Named turns come first, each shown by rows before and after it. Which turns, in which order, take the first row of each pair that follows to the second? Write the first one first, as in the answered first pair.
kat:
[  3  -8  -9   0  21 -12  21   3  -9   6 -14   4 -24  -6  11  -8   0  12
  13  -4   3  -2   0  10  -3  -4   0  -6 -13   1 -37  -3   5  -2  -5  -6
  -4 -15  16] -> [  3 -12 -15  -8  19  -3  13   6  -2  18  -7   3 -15   5   4  -9  -4  15
  18  -4   2  -4  -4  10   8  -3   1  -7 -11  11 -41  -5  -1  -6 -11  -9
   5  -4  12]
[ 10 -17   5  -1 -20  19 -24   9  29  -6   2  -1  11   5   1   3  -8 -15
  -2  14 -16 -14   3  11   8   8  -2   2 -19  -1  20  19  26 -22  16  24
  -3   5  -9] -> [ 10 -15  10   5 -17  11 -17   7  21 -17  -6  -1   3  -1   8   4  -5 -16
  -8  12 -15 -13   8  10  -1   6  -4   2 -21  -7  23  20  34 -17  19  27
 -12  -5  -4]
[  3  10  -5   2  -2   5 -13 -14  29 -23  31  -8  -1 -10  -1  -7 -15 -15
   3  12 -13   3  -3  24  19  -3   3   6 -28  -4  14  43 -26  -5  11  10
  19  14 -12] -> [  7   3  12  12   0 -14   3 -16  -9 -58  -3  -5 -28  -9   8   5  -3 -14
 -16  -6 -10 -10   8  14   5  -7  -9   1 -20   0  21  30   7  13  14  15
 -11 -20  14]
[ -2  -9  -7   4  11   6  -7  -1   6 -18   0  -3  -3  18   2  10   6   0
 -13 -12   3 -18   3  10   3  16 -20  -4  24  10  14   3 -11   3  -6  17
   2  -9  -6] -> [ -3  -2 -12   4  11  11 -10  -2  20  -9  13  -5   4  11   2   4   2  -2
  -7  -3   1  -9   1  15   3  15 -16  -2  19   4  13  12 -22  -3  -5  16
  11   1 -16]
bikur:
[ -5 -11   4  -2   7  -8  -5   3  -3   7  -1   2   5  -5  -8  -1   5  -9
   5 -20  -7 -11   4  -7   6  -8   3   5  -2   2 -17 -11  -9  13  -4 -12
  14   1  -1] -> [ -7  -5   5   3   8 -10  -2   2   0   7   1   1   5 -15  -5  -5   4 -10
   7 -14  -8  -4   5  -5   0 -10   6   7  -7  -6 -19  -5 -12  12   0 -11
  13   2  -4]
[ 23  -3  10  27   1  -4 -13 -22  18   7   9   5 -14  10  10  -2  20 -32
  -5   9   4   6   1  16   3  18   1   3 -23 -27  32   2 -25   5   5  20
  -4 -12 -15] -> [ 26 -26   7   9   1   1 -17 -15   0   6  -6  17 -17  39  -3   9  26 -21
  -7  -6   4 -19  -5   5  20  21 -12  -2  -7   2  23 -20 -10   8  -5  16
  -1 -17  -1]
[-14   2  -9  19  -7  10   4  -5  13  19  26 -14  22 -21  11 -10  -2 -10
  -3   1   2   6  17   5 -10 -20  -2   2  -1 -12   8   9 -20   0  16 -13
  -7   5  -3] -> [ -3 -16 -10  12 -16  18 -13  -4   7  17  21 -21  21  15   5   1  -3 -11
 -12 -17   1  -9  16   6   5 -15  -1  -3  16   7  19  -5 -14   5   8  -7
  -7   3   6]
[  2  14 -13  18  -6  -7  -6   7 -13  -9   7 -13 -10  16   9   9  -9  -4
  -3  -4  11   1  -5  -3   1  10  -4   7  10 -10   3   2  21  -5  -4  10
   1   4  -9] -> [  0   9 -15  13  -3  -6  -1  10 -18  -8   0  -5 -12  16   5  10  -5   2
   0  -5  12  -5  -7  -9   4   8 -11   6  11  -3  -6  -3  26  -5  -6   5
   1   1  -5]
vif:
[ -1  -9  -5   0   8  -2  13  -6   3  -2  -2  12   2 -16   6  -6   4   5
   2  15  -3   1  -3  -3   2  -2 -14  -1   1   3  -6  11  15  -7   8  -8
   0  -2 -11] -> [  1 -14 -10  -7  -1   7   2   0   8  12   3   5  16   4  -2  -1  -6   6
   0   2  -6  -3  -3  -7  14  -2  -4  -5   5  17  -7   0   4  -4   2 -12
   6   8 -11]
[ -6   0  10 -10  -7 -26  26   2 -23 -17  -1  12  13 -30   9  -3  11  14
  18   3  11   0   3  -4 -12 -18  -5  -9 -11  -5 -29  17   7  12 -12  -9
  -1  -6   2] -> [ -1  -8   1 -20 -21 -11   6  10 -14   7   8  -1  36   2  -5   4  -4  14
  15 -16   8  -4   3  -9   5 -19  13 -16  -4  16 -30   1 -11  16 -23 -15
   7  13   1]
[  9 -11  -3  -4  15  10  -1  -6  15   0  13   5  -1   4 -13  -5  15   4
  -5  16  -3   9  -4  23  13  15 -14  21   4   2  -2   6   2  -5  -1  -6
  23  -1  -8] -> [  8 -12  -4  -5  14  11  -3  -7  16   2  13   4   0   7 -14  -3  14   3
  -4  15  -4   9  -3  23  14  15 -11  20   5   4  -2   5   1  -4  -2  -6
  24   1  -7]
[ 19 -20   2   0 -17  -4  12  -8 -20   7  -9  -1  16  18  11  -1  -5   5
 -12 -27  -7  -4  -3 -21  -5   2   3 -10  -5   3   0 -11   3  -2 -10   5
  -7   8   4] -> [ 20 -10   7  12 -17  -8  10 -15 -12   0  -1 -10  13   7  22  -6  -6  -4
 -16 -20  -6   6   1 -11 -15   3   9  -7 -10 -15  14   5   0  -3  -3  13
 -11   7  -1]
migu:
[  7 -20  -1 -12   3   0 -11   0   1  -5  -3  10  -6  20  -6   5  14   2
   7   7  -3 -14 -11  10  20  21 -21   3  18  12  11   3   3 -13  -4  10
  13   1   0] -> [  7 -21  -1 -12  -1   0 -14   1  -1  -4  -4   7  -3  25  -7   7  12   1
   4   3  -3 -16 -10   8  22  20 -16   3  19  15  13  -2   1 -11  -5  10
  10   1   1]
[ 35  -6   7   0  -8  -4 -13  10  -7  16  10  -5   1  30 -19   1 -10  14
   6  -1  15   2   2  10  13  -2   2   3  -5  18  -1 -12 -24 -19   0  19
   3 -14   4] -> [ 37  -3  11   6  -9  -7 -13   7  -9  10   9 -11  -3  30 -14   2 -10   9
   0  -3  15   3   6  12   9  -2   5   4  -4  14   7 -10 -21 -16   2  23
  -2 -17   6]
[ 16 -17  18 -11  -4  -9 -10 -10 -14 -19 -11   9  -8   4  17   6  -8  -6
   3 -15   7  -6   2  -7 -12  19  -9   1   2  -2  14  -5  12   0   8  14
  -9 -10  25] -> [ 15 -16  18 -12   1 -11  -6 -13 -13 -20 -10  14 -10  -4  18   4  -2  -5
   8  -6   9  -4  -1  -4 -13  19 -14   4   0  -6  13   1  13  -5  10  14
  -5 -10  22]

(two turns a pair)
[ -1   5  -6  -3  -3  13   0  -4   8   1 -10  13  11  14   0  -7   6   1
  23   5   4 -11  11 -13  21   9 -15  -7   9  16   3   5 -12 -10 -15  -4
   4  14   0] -> [ -7  12  -5  -1   1  11  11  -1   5   1 -14  18  12   1   1  -8   5   4
  25   6   3  -9  13 -19  15   5 -15  -7   4  13  -7   3 -12  -7 -14 -10
   0  12   0]  migu then bikur
[ -7  -2   0  -5   9  -1  15   0 -10   1 -12  15   3 -13  -2  -3   2   5
   6   3  -2  -1  -4  -6  -4  -2 -11   0  -6   2 -17  -3   1   2  -3  -3
   4  -1  -3] -> [ -6  -5   0  -5   1   0  10   3 -14   5 -15   7   8  -1  -6   3  -5   4
   0 -11  -4  -5   0 -10  -1  -3  -1  -4  -3   9 -15 -13  -2   9  -6  -4
   0   1   1]  migu then migu
[-12   5  10  -1   8  -6  23   6  -4  -8 -12  20  -6  -9  10 -26  13  15
   7   3   2   3  -3 -19   9  -4  -7   0 -18  -8 -18  -5   3 -16  -8 -13
 -10  -3 -23] -> [  1  -4  18   8  -3 -10   8   2 -14 -25 -21   3 -12  17  16 -15  10   2
 -15 -21   2  -3   7 -16   8  -3   3  -5  -4  -4   7 -12  12  -3  -9   0
 -25 -13 -11]  bikur then kat
[  3  15   9  14  10  -6  23   7  -9  10   5   4  -3 -16  16   8  14   4
  11  11  13  21   7  -2 -34   4  -9   9  -3 -18 -10   0  21  31  16 -10
 -17  -9  -4] -> [ 13  13  11  18   5  -2   7  -1   3   8  17  -6  -4  -4  22   5  15  -8
   6  14  14  25   7  13 -29   8  -5  10   2 -26  12  14  19  27  18   3
 -12  -5 -10]  bikur then migu
[ 16  -2   8   3  -2   2 -12  -6  -7  15  11   5  -7   6   9   1  20  -3
 -12  13 -17  13   7   1  13  -4  -8   6   9  -4  20  11  -5  -8   6  28
   3  -6  10] -> [ 13  -6   3  -7   3   6  -8  -3  -5  21  10  15  -4   6   1   1  22   5
  -3  18 -18   9   1  -2  20  -2 -16   6   9   4  10   8  -6 -13   3  22
  11  -3   8]  vif then kat
[-13   5   9  -7  -3  18 -13  15  -4   0  -5 -17   8   6   5   6  -9 -12
 -16 -21 -14   8  -1   4  -3  -1  19 -25   1  -7  10 -19 -10   6  -5  11
 -20  -9   4] -> [-12   3  14  -2   4  10  -6  10 -15 -15 -13  -9  -8  -2  12   5   4 -11
 -17 -16 -11   5  -2   7  -8   0   7 -22   2 -13  15 -14   5   5  -2  16
 -24 -22   9]  vif then bikur
[ -9   9   4   5   9   4  18   0  -2  13  14  -7  14 -14  -5 -11   0  13
   5  18   3  18  -1   5  -5  13 -10  -4 -10 -13 -12  -3   3  12  -6   4
  -1  35 -18] -> [ -8   6   2   3   2   6  14   3  -5  20  12 -12  22  -1 -10  -6  -7  13
   1   5   2  13   2  -3  -1  12  -1  -8  -6  -2 -14 -17  -2  17 -10   1
  -4  38 -14]  migu then migu
[ -6  10  -6 -11  -3  13  12   7   0  11   1   2  18 -11  -8   4  -9   6
  15  -1  -2  11   5  -1   8  -8   5  -6  -9   0 -27  -9  -7   3   4 -16
   2  -1  -3] -> [  6  10  -3  -2 -14  15  -8   1   9   6  10 -18  19   8  -1   7 -15  -9
   3 -11  -3  14  10  10   9  -4  20  -7  -1  -5  -1  -2 -13   7   5  -3
  -2   1  -3]  vif then bikur
[  1  -1 -10   3  -9   6 -14  -2  12  14  10 -12   9   6  -1   2  -9  -4
  -7 -11  -2   5   5   0   5  -7  20  -4  -1   7  11  -8 -15   3  -2   3
   4  19  -2] -> [ -6   0  -1   6   8 -11  16  -3 -13 -10 -13  11 -16 -21   5   1   9   7
  -5   0   2  -1   5  -8 -10 -10  -5   0  -6   0  -4  -8  12   5   3  -1
 -10  -6  10]  kat then vif
[  9 -20  14  -6  -4 -16   3   1 -23   2 -18  12  -9   3  -1   1  10  10
 -13  -8  -7 -16   2   4  -3   1  -1   5  11  -7   0  11  33  10   3  12
   8 -26  11] -> [ 13  -9  15   7 -13 -12 -12  -3  -6   5  -2  -9   0   4   7  -2   0  -6
 -20 -10  -8  -2   9  15  -7   1  19   6   8 -20  20  23  19  12   7  20
   7 -15   1]  vif then vif
[  2 -10   0 -11  -6   7 -10   6  -2   6  -2  -3   5  25  -7   4  -2   6
  -5 -20   2 -17   2  -8  12  -5   1  -5   8  21   5 -15   3   5  -6  -1
  -3   0   7] -> [  4  11   8  10  -2  -2  -7  -8  14  -8  13 -10  -5  -5  12  -9   4  -8
  -5   3   4   5   6  12  -6  -4   3   6  -1 -15  24  18   0  -3   8  14
  -4  -3  -7]  vif then migu
[ -1 -10  -7   0  -5  -4  12  -5  -3  -9   2  -1  -7  -8  12   1   5  -6
   4   7   3   5   4   2   7  -3  -7   9   8  -2   8  -2  10 -15   7   6
  -1  -5  -4] -> [  0 -11  -9  -2  -5  -2  10  -4  -1  -7   4   0  -5  -7  10   1   6  -5
   7   8   3   5   1   3  10  -2  -7  10   9  -2   6  -2  10 -17   6   5
   3  -3  -6]  bikur then migu
[ -3   0  -3   0   5  17   1 -15   2   2   8   1   5  -5  -5  -5  -7  -7
  15   2  -3  -1   5 -10  10  -1  -6   3   8   6 -11 -13 -13  -1  -4  -4
   9   3  -8] -> [  2  -1   1   5  -1  18  -9 -18   5  -3  11  -8   3   4   0  -3  -8 -15
   8  -3  -2   0   7  -3  10   1  -1   3  11   3   3  -8 -14   0  -4   3
   7   3  -7]  vif then bikur
[  3  11  16  12   4 -15   9  -8  -1 -23 -12  -9 -13 -30  15  -1  11 -11
  -5   7  -1  14  10   5 -24  -1  -2   5  -6 -26  18   7  11  -4   6  14
 -16 -18 -10] -> [ 18 -20   5 -11 -13   9 -28  -2   5  -2  -3 -16   5  35  -6  13   4 -10
  -8 -16  -4  -9   1   5  13   9   5  -2  18  12  27 -14   3  -6 -12  16
   3  -1  -6]  bikur then kat
[  0   1  -3  -4   0  -5   7   0  -4  -5   3   4  -6  -7  -8   9  -2   4
   3   7  -1   9   2  -9 -14 -15  -2  -1   8  -8 -14  -8  13  16   1  -9
   1   0  -3] -> [  1   1  -5  -5  -5  -1   2   2   2   4   9  -2   3  -2 -11  10  -9   2
   2   3  -3  11   3  -9 -11 -15   7  -4   9  -6 -13 -10   5  18  -2 -10
   3   7  -5]  vif then bikur
[  6  30  -4  19  -1 -15 -12 -10  -3   3  42  -5  16  -8   9 -30  -1  20
  -3  -7 -17   3  -7  -8 -15   6   9 -10  -5   2  10  28 -17  -7  10   0
 -21 -19   4] -> [  5  29  -2  19   3 -19  -8 -11  -8  -4  36   1  10 -14  12 -31   4  20
  -1  -4 -16   2  -7  -8 -18   7   3  -8  -4  -1   9  31 -10  -7  12   1
 -22 -26   7]  vif then bikur
[  9  -7   2   0   7   3   8  -2  -2 -25   0  12 -17  -9   9  -6  -6 -12
 -17  -6  10   6   5   8 -11  12  -2   9   2  -8  13  14  11   8   4   2
 -12 -14   0] -> [ 15 -13  -2  -4  -1  14 -10  -1   8 -12  10   4  -6  12   4  -3 -14 -16
 -19 -12   8   5   3  12   2  16   7   6   8   0  20  12   1   5  -1   5
  -4  -3  -4]  kat then vif
[ 10  -5   8  -4  16   7  -7  -6  12  -1   8 -18   3  14 -19  -2   2  -7
  22  18  -4  -7 -15   7   3  11 -15  20  10  -7  -5   0  15 -12 -10  14
  29  -4   5] -> [  9   3  15   8  18   0   0  -9   8 -13   5 -21  -4   0  -8  -3   5 -13
  17  20  -3   0  -8   8 -10   9 -13  22   6 -20   2   7  19  -8  -3  19
  19 -12   7]  vif then kat
[  4 -17   5  -4   4   0   8  -1 -26 -16 -22  15 -14  14   1   8  12   8
  -7 -12   2 -23   0  -6   4   1 -17  -1  14  17  -4 -18  22   8  -3   3
 -10 -16  16] -> [ -7   6   8   9  14  -9  28  -4 -17 -19 -16  21 -16 -29  10  -5  14   8
   3  10   2  -4   3  -3 -16  -5 -17   6  -4  -9 -12   2  16   4   7  -1
 -13 -16   5]  migu then bikur
[  8   1  -1   8   2   1   4   7  -2  -6   3  20  -4  10  15   1  -8  -8
 -16   6   6   9  -7   8   0 -14  -5 -29  23 -15  14   0  -3  21   7   2
  -3   8   2] -> [  5  -4  -6  -3   6   3   8  11  -5   0   0  31  -2  10   8   2  -6   1
 -10   7   7   3 -12   1   5 -15 -13 -28  24  -6  -1  -7   1  18   3  -5
   2   9   4]  kat then bikur
[ -4   3  -2   4  -1  -2  -1   3  -5  -5 -13  -1  -6   2   4  -3   0  -1
  -1   0   0   5  -8   4  -5  -2   2  -4  -6  -6  -1   5  -2   1   1  -1
  -2  -3  -4] -> [ -5  -1  -6  -2  -1   2  -2   5  -5   1 -13   1  -2   7  -1   0   0   3
   2   0   0   0 -10   2   1  -2   0  -5  -4   1  -6   0  -3   0  -2  -5
   1   1  -3]  migu then vif
[ 14   1   5  -8 -13   5 -10  -4   1 -10   1  -2  -8   4  -3  -4  -1  -9
 -16 -14  -2 -17   2   3  -1  -1   5 -12  -7   8  22 -11 -10  11   4  -5
  -7   8   2] -> [ 13   5   7  -5  -7   1  -5 -10   5 -18   3   3 -18 -11   4 -11   7 -10
 -12   0   0 -12   0  10  -7   1  -2  -6 -11  -5  24   2  -5   5   9  -1
  -4   4  -2]  migu then migu
[  3 -20  13  13 -17 -23  -4  -7 -20  -3 -15  -9  -3  17  -9   7  12 -10
  -2 -13  -9 -17  -5   8   8  17   0   0  21  14  17   3   4   3 -15  12
 -17  -6  14] -> [  3 -13  16  20 -14 -26  -1 -14 -12 -10  -9  -8  -9   1  -1   0  17 -15
   0   0  -7  -8  -5  18   0  19  -3   5  16  -4  23  20   4  -2  -8  18
 -16  -8   7]  vif then migu
[  6   7 -15  -1  -5   3 -12  11  14  22   9 -19   8   3   5 -10  -8  20
 -10  -4  -7 -13   1   1 -10  -7  -1 -23   0   9  15  -4 -13  17   5   7
   3  11 -13] -> [  3  16  -9  10   0  -7   0   6  11   8   5 -15  -5 -19  14 -15  -2  18
 -10   8  -5  -7   4   5 -23  -8  -7 -18  -6  -7  17   8  -7  16  12  11
  -4   1 -13]  kat then migu
[ 26  -5   1 -20   1  23  -2   2  24   7   6  12   6 -10  10  16  -5 -33
  -7   4 -19   6   7  -3  -2   1   9  14   9  -9   9  12  -7  26   2  -6
  -6  -6   1] -> [ 28  -8   3 -19   3  20   0   1  21   2   4  14   0  -9  12  16   0 -33
  -8   4 -17   4   6   0  -3   3   5  14  11 -10  12  14  -1  26   3  -3
  -8 -11   4]  bikur then vif
[ -2  10  -3   5   0   1  10  -2   5  -2  -7   0  -1 -11   7   1   0  -2
  -8 -12  -1   7   5 -12 -11  -9   6  -3 -10   0 -16 -10   5   7   6  -2
 -21  -7  -1] -> [  3   3  -4   1  -5   5   1  -1   3   1  -7  -4   4   5   3   5  -3  -2
 -11 -20  -1   0   5 -12  -4  -8   9  -6  -3   9 -11 -17   5  10   1  -1
 -19  -6   2]  kat then migu
